In the rows, zero is written as 128.
Rows swapped in pairs by one turn or mirror: which row each one swaps with
z929: [136 135 145 144 128 140 142 163 112 144 151 138 119 150 140 121 126 143
 155 145 110]
z847: [151 143 115 168 102 139 115 106 155 110 128 143 163 125 123 115 114 119
 160  94 122]
z907: [118 142 107 138 101  88 137 122 136 127 102 123 149 135 117 120 159  86
 103  96 107]
z177: [109 123 100 120 102 134 155 132 125 148 118 142 141 120 122 100 168  81
 138 104 128]
z111: [103 120  97 109  99 141 144 132 130 139 106 147 151 120 119 108 172  89
 133 102 130]
z789: [116 114 151 127 136  88 107 152 155  99 100 121 163 140 153 142 133 113
 124 123  92]
z189: [133 112 148 139 120 147 147 153 116 134 150 144 124 143 140 124 118 140
 169 139 120]
z529: [115 112 141 123 122 134 140 149 147 117 119 130 165 108 143 116 147 147
 178 149  95]
z90: [145 127 134 127 122 127 125  97 156 129 139 139 153 109 130 116 157 134
 144 171 115]
z761: [125 140 122 124 129 135 116 128 133  89 119 150 112 150 159 100  94 124
 124 134 126]
z989: [114 106 158 123 134 108 125 163 143 109 113 124 157 125 152 125 139 134
 162 152  93]
z60: [136 145 136 131 135 144 130 167 115 155 146 128 130 152 146 103 115 139
 140 137 101]
z370: [125 134 123 128 110  83 126 134 140 127 103 130 155 121 125 117 165  84
  96  93 108]
z274: [112 121 113 139 139 145 133 130 125 108  95 128 164 152 145 118 105 127
 163  84 136]
z442: [153 128 136 142 120 112 131  95 151 135 134 130 152 108 131 108 152 141
 138 161 125]
z709: [127 142 103 148 133 131 142 126 134 112  89 134 167 161 140 116 115 127
 159  74 123]
z717: [136 139 124 108 141 151 118 155 136 138  96 152 137 140 116 140 155 145
  89 106 116]
z447: [134 135 146 135 120 144 118 132 139 140 117 149 139 157 112 166 159 133
  94  93 111]
z959: [125 131 146 147 123  72 105 126 149 116 101 115 161 144 139 127 135  95
 112 107 102]
z330: [155 141 103 158 139 100 145  98 139 132 125 130 162 119 126  93 143 138
 141 121 133]
z380: [131 118 145 131 138  75 103 147 147 103 106 122 159 144 150 134 142  99
 119 116  93]
z268: [117 128  99 151 141 136 139 122 131 118  95 127 169 152 144 114 115 122
 153  74 134]
z925: [107 122 133 113 132 143  99 102 166 107 113 151 157 128 147 150 150 105
 111 133 106]
z799: [124 131 125 131 114  70 119 140 136 130 110 123 162 133 137 110 146  78
 113  92 112]
z983: [121 121 145 124 130 140 104  92 164 114 123 149 158 126 140 148 154 116
 120 154 114]
z320: [142 118 151 143 133 144 111 131 137 138 120 150 134 162 120 173 145 116
 104 105 125]
z826: [132 144 139 145 117 137 147 167 111 151 150 130 122 146 141 110 128 134
 142 147 103]
z80: [128 160 133 128  95 146 132 146 125 146 129 137 148 168 136 110 115 141
 142 129  80]
z491: [116 111 146 121 123 124 137 156 144 113 117 128 160 116 147 114 140 148
 178 147  95]
z613: [155 146  97 142 141 110 126 120 128 133 113 109 164 125 125  83 129 132
 153 112 132]
z377: [101 118 105 112 102 149 153 126 124 134 121 154 132 123 117 114 167  84
 138 114 128]
z172: [140 114 121 129 102 107 137 165 129 106 118 158 115 101 112 101 156 109
 143 112 125]
z593: [101 122 131 115 136 145 100 111 165 106 108 144 163 126 152 149 145 100
 113 129 102]
z820: [108 130  91 143 133 141 141 126 130 112  94 128 172 151 147 105 112 127
 159  90 124]
z316: [145 135 145 139 135 147 101 135 136 132 115 144 146 158 121 167 150 124
  98  92 128]
z641: [127 159 133 108  99 146  99 142 125 139 126 143 153 178 137 121 129 112
 147 112  85]
z213: [159 133 124 145 141 100 133 109 141 135 130 127 149 109 120  92 161 132
 143 151 122]
z483: [143 116 149 113  83 124 127 142 135  98 109 162 127 135 104 131 163 134
 146 102 123]
z288: [120 122 107 138 123 109 138 175 143 112 115 144 121  95 129 108 140  89
 116 105 116]
z448: [117 136 103 110 104 135 151 135 130 150 110 147 133 116 124  95 162  82
 128 110 135]
z300: [137 140 116 159 110 128 104 102 146  90 116 151 140 141 144 116  94 115
 133  99 130]
z322: [138 122 148 144 129 138 141 164 114 153 147 133 119 150 139 120 119 128
 148 146 110]
z527: [121 139 120 121 137 148 148 150 136 137  94 146 125 129 124 131 149 171
 106 121 125]
z521: [123 109 147 128 132 147 112 133 136 119 126 159 126 155 133 170 138 103
 107 102 130]
z348: [133 130 154 133 126 144 103 136 134 134 123 152 131 158 127 171 144 118
 100 102 129]
z636: [156 150 108 154 139 107 134 107 133 126 123 122 170 124 138  83 125 139
 152 118 120]

z377 pairs with z274
z300 pairs with z172
z959 pairs with z213
z789 pairs with z90
z925 pairs with z491

